In the data rows, the value 128 means zero.
Here are some points, each followed by its number:
ndarray[143 134 143 122 184 118 160 130 178 132 136 136 113 122 119  89 123 157 156  88  88 101 110 128 140 148 149 166 116 147 139 147 169 136 112 126 149 132 116 153 126 143  98 166 113 101 158 131 179 129] 0
ndarray[168 151 122 144 138 101  97 168 101 108 137  95 180 154  73 125 127  93 151 107 175 105 116 106 105 138 170 136 155 131 109 107 135 125 147 135 157 125 110 113 175 149 136 120 141 152 118 144 142 112] 1
ndarray[157 151 115 144 142 102 133 127 152  80  92 115 160 127 138 118 154 134 127 151 133 117 128 115 112 142 154 113 181 188  94 156 184 126 183 167 144 140 124  93 156  86  93 108 107 124 131 128 133 129] 2
ndarray[141 125 136 135 139 108 139 121 170 149 106 143  96 107 144 141 139 147 116 126 102 156 128 132 145 135  94  94 106 155 113 161 127 100 137 124 112 157 144 128  91 140 121 117 147 105 136 143 104 139] 3
ndarray[ 94 166 136 125 129 143 137 159  91 113 169 121 108 102 112  98  86 143 135 116 127 105 129 105 119 112 153 168 124 142 143 116 134  78 129 104 132 133 151 133 138 136 153 138  80 126 134 106 144 154] 4
ndarray[112 122 138 108 161 121 155 102 159 157 141 129 121 128 169 123 148 136 134 127 153 138 105 134 133 125 107 166 154 187 119 165 158  86 162 127 152 147 137 148 100 137  82 117 136 155 139 129 135 124] 5
ndarray[134 120 127 111 155 137 125 123 127 110 114 150 133 135 122 153 153 140 147 109 145 141 103 131 120 143 110 118 122 111 140 133 140 161 124 129 113 149 132 102 151 124 100 123 132 106 126 108 141 122] 6
ndarray[125 171 111 166  99 158 108 160 129 164 149 131 114 154 157 149 113 108 182 125  72 104 142  80  81 131 127  81 146  19 152 131  65 129  93 117 165  84 141 105 118 139 115 169 142 152  82 137  89 159] 7
ndarray[135 151 129  96 143 127 144 120 161 121 133  93 160 108 164 157 113 117 109 134 147 164  98 142 141 116 119 138 149 203 117 123 130 112 134 161 174 119 101 138  95 128 105 118 124 179 159 116 132 147] 8
ndarray[ 58 102 121 110  75  99 122  92 113 166 119 146 143 138 154 149  93 120 102 148 115 127 144 127 121 145 110 144 108 144 102 119 139 138 135 122  85 166 147 147 111 118 116 135 143 139 142  92 102 119] 9
ndarray[147 118 125 112 147 126 116 142 107  60 125 120 141 135 102 104 155 132 131 134 133 115 117  91 107 168 147 150 139 140 140 128 125 116 145 138 126 125 134 131 165 127 176 145 114 112 129 135 190  79] 10
ndarray[132 121 122 114 144 155 138 128 121  55 149 132 139 131 143 144 124 127 135 139 118 118 111 127 140 132 113 156 142 137  78 169 118 180 133 118 134 106 125 110 141 120  88 102 120 116 124 117 124 166] 11
ndarray[174  86 123 130 115 108 127 102  92 194 136 160 159 168 166 163 123 143  92 149 105 147 141 125 131 146  55  68 110  88  75 150  78 172 123 115 121 125 135 143  84 157 132 142 166 181 133 148  53 105] 12
ndarray[141 108 135 109 150  75 122 138 110  82 124 109 152 118 113 107 137 136 107 112 145 140  77 128 116 151 165 148 119 134 122 114 113 149 158 147 113 139 117 131 147 149 180 114  94  79  93 163 185  80] 13
ndarray[128  61 162 115 134 141 136 131 207 181 104 209  95 113 172  97 165 185 151 148  90 140 168 135 153  66  93 137  68 125 174 139 174 214 135 127 147 138 134 163 129 110  91 170 153  99 149 130 155 145] 14
ndarray[114 168 130 132 170 159  94 157 150  87 140 109 133 116 136 123 111 107 135 140 114 125 133 132 137 129 168 123 163 120 115 142 123 103  94 104 166  80 145  95 156 126 102 124  92 148 127 123 147 189] 15
ndarray[123 145 136 137 153 145 117 153 150 101 117 170 109  92 165 115 183 141 115 110 112  85 137 117 131 138 135 126  91 117 164 148 170 173 130 101 121 156 138 146 166  88 100 143 164  86 114 119 141 130] 16
ndarray[135 143 113 131  62  99 104 168  82 130 120 158 156 111 114 140  73 124  96 138  77 112 189  78  74 109  96  81 128 110 105 115 112 200 171 111 120 140 139 113 132 117 111 146 117 192  75 119  32 153] 17
ndarray[135 106 142 129 151 142 162 150  98 155 119  98 145 125 129 120 172 124 120 117 140 131 134 145 149 123 138 173 138 131 145 104  91 131 147 116 155 118 141 151 135 148 155 129 162 130 129 173 147  89] 18
ndarray[ 71  85  74  70  94 110 139 127 119 103 114 130 105 114 112 128 141  94  79 121 106 106 152 140 102 180 125 143  98 157  84 119 120 120 167  82  64 158 157 117 168  45 124  60 128 100 101  97  90 173] 19
ndarray[145  96 155 123 161 163 131 105 125 122 161 114 133 143 124 121 124 125 155 116 165 150  92 133 154 149 146 176 129 148 113 133 108 101 107 158 144 104 133 118 108 154 126 114  96 148 145 117 140 148] 20
ndarray[117 150 126 134 137 178 120 123 147 162 125 102  74 125 129 154 139 114 140 122 113 129 134  94  88 165 124  98 183 113 125 144  92  44 139  91 155 145 126 122 114 114  93 140 185 143  98 149  79 122] 21
Which point above is nearest to each new point? Its number follows each.
ndarray[ 90 127 126 118 121 108 115  97 117 113 136 100 105 131 136 141 119  69 112 124 156 109 116 127 134 129 142 156 128 144 168  95 130  93 125 115 146 132 121 127  99 151 152 114 111 119 121 116 148 146] 4
ndarray[ 86 111 135 149 124 119  93 134 136 123 131 135  98 114  97 126 160 102 114 134 126 130 121 126 122 180 157 111 111  78 127  95 122 130 142 117 100 101  73 123 156  83 139 125 145  91 124 124 147 122] 6
ndarray[142 156 160 171 150 126 127 172 171 139  98 129 125 119 119  86 104 129 178 146 152 113 119 124 128 108 156 123 144  95 168  93 159 131 132 149 146 147  98 141 131 163 125 186 117 114 148 119 173  96] 0
ndarray[105 131 112 104 160 140  90 154 144  86 132 122 108 129 145 105 153 120 135 127 103 107 145  71 143 146 122 152 130 134 125 122 124 133 110  78 168  80 140  84 155  67 105  93 115 122 115 104 154 180] 15
ndarray[137 118 120 120  91 120 138 113 108 116 148 114 163 134 128 148 147 115  93 145 140 162 134 107 147 124 147 147 144 108 132  84 154 151 112 128 130 108 138 129 154 125 163 108 155 130 124 158 142  96] 18
ndarray[154 129 150 168  65 137 132 150  92 155 151  96 214 194 145 166  53 114 147 113 162 165 103 137 145 101 113 140 134  71 102 102 107 172  70 178 112  85 109 109 111 208 195 133 121 163 147 161 137 138] 20
ndarray[ 93 154 155 129 161 136 143 117 124 114 118  96 108  83  78  97 100 106 105 110 133 107 116 150 121  93 157 160 160 130 156 112 119  95 128 104 157 117 144 137 121 138 168 139  64  89 113 121 148 124] 4
ndarray[ 96 119 115 100 132 112 114 150 138 111 109 145  87  71 111 111 125 146 121 154 113 137 158 126 152 102 126 126 115 180 173 167 169 117 177 149  83 155 140 135 125  90 110 152 131 138 166 144  98 102] 3
ndarray[132 198 108 154 164 125  88 167 143 101 114  94 117 132  93 137 167 105 128  90 129 110 137 128 120 170 193 102 192 118 101 139 137  82 151 126 127 141  76 107 184 124 104 128 148 100 101 151 144 111] 1
ndarray[148 109 111 122 140 129 127 102 101 190 139 149 148 170 176 166 137 162 118 150 121 183 150 127 121 131  85  97  97  66 120 142  66 162 125 165 103 140 160 105  90 146 137 138 185 177 109 128  54 118] 12
ndarray[129 107 133 146 108 115 120 137 123 139 149 132 128 132 134 127 170  67  81 132 124 128 128 154 132 106 157 157 106 139 131  80 119 144 139  89 154 106 111 126 164  86 112  98 134 177 112 140 144 155] 18
ndarray[129 137 102 133 118  91 123 120 132 117  86 132  83  94 112  93 157 173 129 125 117 147 186 122 156  98 123 128 121 153 196 129 154 126 140 146 129 149 150 149 115 104  90 113 130 117 139 133  87 118] 3
ndarray[156 144 104  92 101 121 128 132 103  87 112 128 152 151 137 151 134 113 105 119 125 144 125 128  82 160 138 112 147 102  81 124 129 124 165 129 103 137 105 129 147 109 131  94 176 102  92 136 107  95] 6
ndarray[148 114 114 129 107 117 141  80  92 149 133  92  99 115 112 120 153 103 110 142 130 125 132 137 142 122 139 123  96 137 155  85 116 118 105 114 109 147 166 159 133 162 178 153 128 111 124 132 139  91] 18
ndarray[ 97 105 115  94  98 141 153 147  93 125 155 114 120 124 121 131 105  99 119 139 147 138 110 142 126  92 115 148 107 139 151  89 105 117 124 131 128 125 126 125 112 123 144 122 111 131 104 124 146 157] 4
ndarray[163 149 122 125 130 122 120 104 130 144 142 101 108 132 131 136 159 116 133 155 121 115 134 136 139 127 115 157 139 124 155  98 135 121 156 119 154 125 144 132 136 148 172 148 161 140 108 149 136 127] 18
ndarray[143 143 126 152 166 136 138 120 140 153 143 110  99 121 122 176 159 137 100 129  95 132 122 121 124 145 139  85 171 105 132 122 104  82 125  78 169 106 133 123 116 118 110  91 169 154 115 132 105 142] 21
